In the rows, 128 means zero.
which system made each run
C, path 1 (11 x 20)
[[164 135  91 114 146 156 169 140 136 218 150 154 157  34 157 106 127 161
  130 181]
 [145 145 144 109  31 177 134  98  83 122 169 133 126 156 172 202 158 109
  121 112]
 [130 142 149 105 118  44  63 153 109  92  80  66 137 144 105 116 142 120
   88 167]
 [ 98 145  72 115 209 139 124 121 138 167 116 160 194 127 129 119  70 129
  137 164]
 [ 74  71 154 112  97 159 143  96 114 151 166 135 104 123 156 195 128  95
  162  54]
 [153  94 193 128 113  95  72 120 125  83 113 119 133  98  74  75 202 125
  123 143]
 [123 212 114 141 199 149 155 111 136 176 117 165 179 164 102  74 114 165
  100 149]
 [ 64 123 164 132 111 189 172 143 103 135 139 109  77 112 195 180  76 105
  116  70]
 [148  80 145 132  78 105  93 157 122  32  77 117 123 107 101  82 187  77
  165 140]
 [150 180  70 127 191  70 177 118 146 197 103 171 160 166  81  70 148 152
  124 169]
 [ 90 123 134 112 113 193 187 113  85 181 174 110  74  73 200 197  76 145
   97 106]]
H, path 2 (11 x 20)
[[100 122 164  95 141  96  96 152 110 146 100 109 152 110 127 135 126 108
  105 144]
 [115 104 116 145 162 146 173 112 138 108 120 168 110 124 136  96 111 108
  116 156]
 [ 96 142 136 134 103 155 139  89 106 129 142  92 123 122 120 124 157 138
  152  87]
 [146 131 172 120 132 118  91 158 120 138 112 144 154 104 106 109 149 135
  124 147]
 [121 141 131 138 150 129 170 129 139 112 111 160 110 173 136 108 118 112
   90 138]
 [100 153 109 126 105 153 139 116 100 117 121  73 121 109 142 120 124 135
  136 116]
 [148 110 134 123 120 113 104 152 121 128 106 147 153 105 101 106 156 114
  164 136]
 [123 134 145 127 135 108 169 120 141 151 120 158 114 165 139 129 139 108
   98 140]
 [123 145 109 116 118 162 140 103  90 115 140  97 110 102 150 126 121 152
  104 137]
 [138 117 117 112 121 130  86 129 115 103 109 144 163 122  95 107 150 114
  166 114]
 [106 123 169 133 139 106 152 137 149 158 118 152 136 162 145 142 129  90
  109 144]]
N, path 3 (11 x 20)
[[120 147 146  98 147  76 136 176 154 153 100 105  89 170 142 124 101 130
   55  81]
 [123  99  40 139 150 113 133 121 159 129 136  92 130  95 151 142  71 128
  154 166]
 [135  94 144 152  95 125  98  99 147 128 161 138 150 141  92 159 169 114
  199  96]
 [138 129 193 111 151 116 124 119 143 174 152 152 116 139 121 123 137 156
   57 104]
 [119 152  73 130 170 166 122 114 126 102 139 105 124 122 143 108  62 167
  103 133]
 [114 119 142 155  98 147  83 151 137  94 113  94 153 114 120 138 129 106
  195 103]
 [146  96 199 147 143  93 130 153 168 139 130 168 110 147 121 129 141 111
   99 138]
 [127 137  85 151 169 128 172  95 134 119 143 116  82 136 120  98 100 169
  101 137]
 [146 151 103 140  88 158 101 141 126 121 129  81 155  88 118 118 139 153
  184 111]
 [172 123 181 130 101 114 102 172 160 135 132 167 141 162 137 155 137 105
  108 125]
 [115 124 105 128 164  94 161 114 129 124 134 119  64 170 130 137  87 148
   76 128]]
K, path 4 (11 x 20)
[[141 126 124 120 110 209 100 112 131 110 141 155 167  86  98  71 175 139
  184  59]
 [153 147 248 182 103 120 146 141 160 155 144 154 127 165 129 145 174 120
   99 148]
 [101 125 103 128 187  87 159 125 116 106 115  97  56 147 142 126  67 153
   51 164]
 [118 144  52 112 123 171  79 143 128  67  98  92 173 107 124  90  95 125
  183  86]
 [151 127 189 169  67 131 140 174 152 173 124 158 162 116 137 167 174  84
  197 137]
 [145  97 118 121 146  67 198 102 106 149 146 143  34 136 128 135 137 152
   68 179]
 [131 165  41  79 147 149  87  95 123  91 126  73 155 130 107  63 111 173
  104  81]
 [139 169 190 138  80 176  79 185 147 160 125 146 216 127 154 166 131  98
  168 112]
 [116  63 163 143 129  75 181 124 103 135 142 166  48 148 147 201 115  95
  100 184]
 [ 96 105  33  99 175 104 118  58 125  90 133  75 115 115  83  61 123 165
  121 106]
 [143 193 161 142 114 206  89 159 154 166 121 157 235 112 119  97 145 133
  190  83]]
H, path 5 (11 x 20)
[[135 138 168 151  94 187  94 119 141  92 160 132 148 158 140 157 118 124
  136  93]
 [117 107 165 139 145  76  83 156 115  96 111 109 102 144 103 149 106 124
  114 139]
 [103 126  77 142 196 114 161 131 159 147 113 129 119 128 120  91  85 135
  127 130]
 [131 147 130 160  90 183 149 130 153 147 153 106 134 103 147 134 137 140
  172  86]
 [183 124 168 134  97  87  89 161 119 119 131 130 109 130  94 143 157 148
  128 132]
 [140 153  84 111 174  86 141 134 144 138 111 148 123 180 118 114  94 140
   84 147]
 [107 148  82 131 101 189 146 124 133 124 140 100 143 113 179 147  93 118
  148 109]
 [155  79 150 131  80 103  87 146 118 110 132 123 119 100 108 156 157 112
  174 123]
 [134 111 124 111 175  56 139 111 151 166 133 160 122 168 102 126 126 132
   88 154]
 [113 161  95 132 138 207 157  97 128 139 160 119 134 119 171 134  83 153
  106 117]
 [145 102 152 136  79 154  65 138 111  76 134 109 134 108 109 141 142 125
  174  89]]
K, path 6 (11 x 20)
[[170 127 124 170 126 107 144 131 120 129 145 164  95 144 103 154 128 152
  154 171]
 [146 131  83 132 134 120 138 116 148 134 156  97  92 135 119 119 108 169
  116  88]
 [161 148 131 140 107 171  85 135 133 120 151 109 160  94 135 133 123 159
  139 135]
 [154 130 143 159 117 111 124 138 137 137 148 147 115 162 124 181 113 131
  140 149]
 [118 102  92 129 144 111 135 105 129 134 156 100  89 116 126 143  99 154
  123 122]
 [150 137 108 140 124 165  93 112 133 117 152 128 159 108 108 114 127 156
  159 121]
 [145 145 167 167 115 136 132 138 145 154 152 149 124 152 127 165 127 136
  142 124]
 [128 102 120 142 144 115 137 113 124 114 151 109  73 120 135 140 100 155
  100 142]
 [140 136  91 141 139 142  94 117 145  95 136 109 150 127 106 107 111 151
  154 123]
 [142 150 150 166 108 154 138 153 147 160 139 144 140 133 135 157 122 130
  164 123]
 [145  99 131 143 118 114 149 120 113 116 151 128  66 123 131 152 121 147
  109 146]]
T, path 7 (11 x 20)
[[ 69 137 137 126 138  94 191 135  99 201  94 102  99 103 125 125 152 116
  157 107]
 [179 106 124 109 105 157 165 139 155 154 151 154 115  76 153  96 155 141
  107 109]
 [176 158 137 147  93 126 113 104 142  93 147 113 131 166  99 108 174 154
  116 133]
 [127 190 115  99 138 108 120 145  87 149  98 122 145 159 124 132 112 138
   97 151]
 [118 108  72  87 123 149 147 125 100 110 107 162 126 130 149 126 113  91
  132 118]
 [114  88 141 124 106 117 116  96 114 114 131 117 142 102 105 122 178 107
  165 127]
 [134 138 177 134 151 132 128 119 115 171 140 159 148 116 110 127 142 148
  114 153]
 [128 143 134 118 134 177 134 113 127 112 146 153 121 158 143 128 105 134
   97  90]
 [103 135 137 129 117 146 105 132 125  79 100  90 141 123 127  99 133 112
  135 112]
 [106 136 147 153 154 108 157 144 128 147  98 147 136 129 118 110 139 107
  144 164]
 [116 124 125 121 123 142 181 110 125 150 144 140  89 133 150 133 131 131
  107  98]]
W, path 8 (11 x 20)
[[122 160 209 140 130 116  95 185 148 139 125 138 145 197 175 202  65 100
   69 145]
 [ 43  53 112 108 166  89 135 109  83  70  93  99  78 106 146 144  88  72
  109 167]
 [ 78 131  98 161 148 161 168 101 137 125  85 154 182 110  99  61 167  82
  233 126]
 [181 163 206 201  74 160 186 178 165 171 148 165 108 140 152 161 152 128
  145 128]
 [134 124 162 104 105 109 135 127  63  60 114  76  37 116 141 113 134 150
   38 155]
 [ 98 193  38  85 155 131 124 121 117 107  59  95 200 143 111  40 134 116
  138 121]
 [173 145 111 134  74 137 155 200 179 210 140 157 169 146 188 206 108  90
  168 125]
 [146  29 164  90  81  78 124 105  66  97 152 125  32  86 132 176 166 120
   88 156]
 [ 87 161  93  84 187 126 126  48  92 124  97 143 192 141  59  19 192 144
  123 117]
 [144 209 153 155 113 195 149 171 180 217 155 168 204 183 185 193  89 118
  136 100]
 [119  36 201 111  74  94  82 150  74  62 143  95  39 104 167 221 104 100
   82 154]]
N, path 9 (11 x 20)
[[172 144 101 129 135 152 127 100 112 133 171 159 132 134 134 153 105 164
  102 177]
 [106 159 114 110 121 134  99 123  94 101 114 103 126 161  99 127 125 140
  145  64]
 [119 111 151 111 129 109 109 175 157 153 109 112 153 103 151 129 116 100
  112 129]
 [125  96 112 154 152 131 147 100 145 109 149 159 114 154 135 146 106 110
  131 155]
 [105 131 135 140 131 129 129  98 105 129 134  99 107 112  97 111 150 155
  149 103]
 [155 147 145 122 128 147 108 154 147 145 121 142 168 104 128 100 136 139
  118 135]
 [127 138 129 141 120 152 142 127 139 103 132 144 111 171 150 147 101 114
  110 125]
 [114 119 122 134 129  98 122 132 103 111 113  95  93 110 110 127 123 140
  135 133]
 [147 129 114 128 136 114 125 144 165 146 113 141 159 124 111  93 143 122
  149 136]
 [131 131 134 143 107 152 160 120 142 142 154 142 116 145 152 155 123 122
  122 116]
 [140 120 121 114 125 118 107 116  87 109 138 108 100 113 116 137 124 157
  112 133]]
F, path 10 (11 x 20)
[[134 120 129 113 113  96  90 141 172 101 115  93 151 158 127 113 135 106
  109 104]
 [128 142 141 147 136  93 145 145 119 158 117 136 129 134 130 155 124 117
  132 190]
 [110 115  82 122 129 160 168 108 105 126 134 143 102 119 138 135 117 126
  151 104]
 [148 116 118 111 123 121  98 129 164 131 135 104 146 108 116  96 147 143
  128  94]
 [156 150 166 149 129 119 117 140 136 143 133 161 148 154 117 145 132 132
  117 163]
 [ 95 125 113 113 126 147 150  98  90 125 137 129 105 139 148 161 104 121
  116 116]
 [118 106 103 114 143 130 102 126 141 112 119  94 140  89 119  91 122 132
  135 115]
 [143 134 174 168 136 119 119 151 162 135 121 157 149 150 104 123 138 117
  150 141]
 [112 132 145 121 115 139 170 109 100 143 143 136  84 140 150 158 126 128
  100 121]
 [136 125  81 104 137 134 112 116 119  90 121  91 121 101 124  89 117 149
  115 121]
 [140 148 148 155 132 110  96 166 165 128 105 135 169 158 105 119 128 116
  158 127]]
W, path 11 (11 x 20)
[[188 115 129 149 159 143  42 150 193  31 138 158 141 188  98  99  79 146
   96 120]
 [ 88 119  98 163 183  59 141 117 209 167 142  48 108 145 131 140  74 149
  118 126]
 [128  98  74 150 158 172 118 135  87 127 147 135 100  41 112 143  74 175
  197 138]
 [179 101 124 161 115 137  97 129 186  71 146 150 115 154  78  87 157 146
  168  72]
 [159 155 151 161 158  96 132 137 194 181 158  88 113 120 120 103 117 194
   77 137]
 [144 141  57 120 150 158 107 116  84 103 156 107  94 114 131 152  57 189
  116 134]
 [139 101  90 115 123 115  69 141 167  97 122 107 151 135  95 110 123 125
  180  55]
 [176 104 139 155 159  85 124 145 201 189 157 144 140 109 113 126 125 153
  122 162]
 [135 109  96 138 147 146 143  72  96 119 186 132  64 132 118 155  95 187
  113 128]
 [108 135 124 120 139 162  64 122 132  94 127 101 154 115  95  88 126 154
  156  49]
 [177 133 145 170 155 104  94 176 210 149 138 141 166 143 119 128  98 140
  128 155]]
T, path 12 (11 x 20)
[[138 112 109 111 145 104 101  95  91 136 129 133 158  83  91 108 158 147
  146 187]
 [128 141 137 115 138 151 127 103 117 182 156 194 165 166 118 164 129 123
  141 116]
 [119 100 168  95 103 173  94 124 101  80 140 125 117 126 155 147 112 113
   88  94]
 [101 122 144 153 177 137  93 112 120  80 100 125 153 109  91  69 129 132
  141 158]
 [ 76 156 156 151 161 135 173 127 148 191 122 151 152 161 139 137 118 107
  141 115]
 [129 110 153 122  87 173 160 151 121 105 135 112  75  96 180 129 120 117
   98  83]
 [149 136 127 156 143 107 111 127 145  81 106  98 122 110  77  51 162 159
  140 140]
 [123 192 122 136 146  98 168 135 152 211 117 135 163 176 133 141 131 125
  120 150]
 [151 118  97  89  67 164 162 142  93 102 140 132  73 121 187 163 111 114
   97 104]
 [146 101  98 120 125  91  75 109 112  65 108 100 131  97  61  68 173 145
  161 137]
 [119 166 142 128 164  86 140 119 142 225 130 166 197 163 116 147 142 122
  131 177]]
F, path 13 (11 x 20)
[[108 145 131 161 104 186 149 107 131 119 147 124 149 131 161 150 119 110
  154 143]
 [114  91 135 116 116 109 102 105 100 115 133 103 101 102  98 130 153 138
  146  98]
 [141 144 147 127 176 116 128 148 135 129 101 172 140 142 104  80 127 131
  105 145]
 [102 165 138 147  98 171 164 118 133 127 129 107 135 148 170 145 123 109
  127 117]
 [132  95 117 113 102 103 105 122  98  97 130  87  96  86 117 131 143 136
  136 125]
 [144 137 122 133 170  98 124 149 140 123  94 177 143 164  91  85 131 123
  131 142]
 [106 162 138 131 100 162 175 134 132 168 130 120 140 141 177 152 126 108
  125 113]
 [148  87 103 113  92 126 107 106 102  94 148  93 103  76 126 135 143 145
  133 138]
 [146 138 121 125 173  89  98 135 141 123 102 175 159 173  69  89 136 133
  136 130]
 [ 98 171 160 131 114 170 173 145 129 184 126 134 150 142 180 156 114 103
  112 118]
 [132  72 103 120  93 147 115  88 101  82 164  84  95  66 140 137 137 141
  131 137]]
C, path 14 (11 x 20)
[[ 75 102 102 159 149 209 148  96 129 135 134 175 190  94 139 142 108  83
  228 142]
 [132 100 191 107  90  82 137 130 105 162 129 164  84 156  93 151 200 111
  144  50]
 [150 138 152 104 165 129 124 110 118 109 118 121 127  87 119  46 147 166
   40 179]
 [ 80 210 106 159 125 202 163 114 116 144 120 103 172 145 158 130 103 128
  160 121]
 [116  98 174 123  87  99 134 203 122 130  90 135  93 134 152 167 127  69
  141  95]
 [154  86  88  93 151  92 131 103 105  84 105 165 125 121 100  76 159 113
  102 180]
 [ 88 180  85 127 142 141 167  78 112 202 148  85 151 114 123 125 134 162
  146 122]
 [136 121 192 124  73 161 107 182 122 151 136 125 133  87 172 177 124 108
  134 110]
 [155 117 130  99 119 100  95 117 116  62 102 166 148 181 108 109 157  92
   97 157]
 [ 68 156  91 125 194  96 152  92 122 171 113  93 134 136 111 108 103 146
  120 141]
 [102 102 156 133 110 194 127 150 118 157 145 134 136  56 162 159 108 115
  171  93]]

runs to name
path 15 (2 x 20)
[[103 125 113 139 161 130 151 108 129  86 108 162 104 181 101  98 123 112
  132  98]
 [107 118 121 147 148 120 170 127 141 142 119  97  88  92 124  92 133 143
  141 105]]
	C
path 16 (2 x 20)
[[105  93 137 185 185 131 122 103 200 158 179 168 149 171 122 182  72 118
  163 129]
 [ 80 104 123 182 151 194 174  69 102 102 173 127  65  94 127 139  96 159
  165 112]]
	K
path 17 (2 x 20)
[[195 123  34 100 125  96 135 148 203 172 151  96 137  99 144 105 115 163
  108 116]
 [186 109  64  99  97 115  99  94 112 167 195 116 116  96 115 179 129 187
  140 126]]
	W
path 18 (2 x 20)
[[ 83 109 169 102 131 136 150 148 106  99  75 176 123 149 122  92 157  64
  128  86]
 [107 131 148 126 100 124 181 104 136 122 112  86 129 106 164  84 178 100
   90 164]]
	F
path 19 (2 x 20)
[[115 143 190 203 120 123 171 147 207 124 125  91 123 158 173 128 120  98
  104 167]
 [130 130  90 156  99 102 174 121  75 110 134  84  32 123 114 157 125 164
  154 138]]
	F
path 20 (2 x 20)
[[183 123 124 124 118 109 156 118 221 212 163 172 155 156 111 106 188 135
  140  62]
 [190 178 145  99  87 159 117 107  94 183 188 133 138 116 152 176 136 190
   60 162]]
	F
path 21 (2 x 20)
[[140 153 175 108 135 133  75 153 160 159 137 102 153 122 122 108 121 160
   86  72]
 [116 118 166 167 153 173 129 116 170  84 136 156 149 164 151 116 102  97
  101 145]]
	C
path 22 (2 x 20)
[[179 183  79 154  97 109 148 204 177 164  88 117 182 133 152 119 124 109
  165 170]
 [165  95 103 121  73  64 175 137 110 112 132 145  46 183 141 190 140 102
  117 147]]
	T
path 23 (2 x 20)
[[159 133 159 168 119 125 147 180 155 123 107 170 117 153 124 130 125 106
  142 131]
 [147 118 106 138 119 104 173 126 128 111 135 113  55 136 134 125 126 145
  100 130]]
	N
path 24 (2 x 20)
[[134 132 154 136 137 110 125 172 139 161 107 158 157 124 129 139 124 104
  144 160]
 [125  93 129 128 127 128 159 103 129 112 152 149  71 152 144 153 113 122
   96 120]]
	T
path 25 (2 x 20)
[[ 92 136 133 126 152 127 147  82  97 102 126 137 106 174 127 135 115 119
   93 141]
 [ 69 144 140 125 132 164 123 136 115 127 102 108 160 118 140 119 116 100
  160  92]]
	W
path 26 (2 x 20)
[[135 173 131 105  93 147 124 122  94 198 143 170 176 161 117 179 150 129
  168  91]
 [126  77 131  57 109 164 102 102  91 134 157 145 144  74 162 152 129 116
   81 132]]
	F
path 27 (2 x 20)
[[101  85  76 132 134  79 109 141 121 113  93  86 151  84 121 141 111  90
  191 194]
 [128 100 129 161 155 110 176 140 157 181 117 199 127 137  91 116 156 105
  198 114]]
	F
path 28 (2 x 20)
[[131 142 115 123 106 154 165 100 152 159 143 158 158 145 131 114 169 115
  148  95]
 [153 141 144  90  86 139 101 111  93 147 150 111 141  94 132 140 165 151
  104 128]]
	F
path 29 (2 x 20)
[[167 170  88 156 184  75 134 173 129 110  82 169 103 198  80 100  92 156
  124 167]
 [104 108  44 111 156 155 175 119 138 148 151 105  75 100 171 140  56 150
  111  88]]
	C
path 30 (2 x 20)
[[165 150 140 113  62 137 131 168  97 132 117 136 120 126 144 156 146 117
  133 119]
 [153 108  95  85 117  72 123 130 112 106 114 119 109 141 126 126 141 114
   90 159]]
	H
path 31 (2 x 20)
[[ 99 108 106 108 155 147 109  71 135 113 146 158 149 166  93 109 136 128
  137  66]
 [118 135 192 161 141 148  96 140 179 174 156 126 174 118 136 151 117 133
  134 115]]
	W
path 32 (2 x 20)
[[136 110 104 124 114 137 120 137 169 151 156 113 142 122 170 173  93 117
  125 128]
 [126  91 131 131 134 107  94  91 120 108 156 130 114 152 105 166 118 133
  134 121]]
	N
path 33 (2 x 20)
[[138 160  88 178 138 138 154 167 154 118  91 126 150 128 127  99 107 122
  178 166]
 [125 121 127 130  98  82 176 149 133 157 117 126  81 162 136 165 140 102
  144 103]]
	T
path 34 (2 x 20)
[[128 135 164 163 167  68 124 188 137 136  92 113  94 127 102 127  99 143
  127 152]
 [119 109  64 133 166 152 178 118 129  96 120 140  83 117 139  94  83 136
  117 137]]
	W
path 35 (2 x 20)
[[169 173 130 166  72 107 179 197 144 109  74  96 102 132 154 101 151 103
  132 161]
 [170 141  44 111 121  93 181 161  97 122  96 154  98 142 151 138 102 116
  116 197]]
	C
path 36 (2 x 20)
[[ 71 135 165 108 120 153 174 118  98 125 101 124  89 141 131  98 158 104
  118  44]
 [138 118 127 109 128 135 127 137 104 120 113 111 143  57 159 104 126 126
   91 210]]
	N
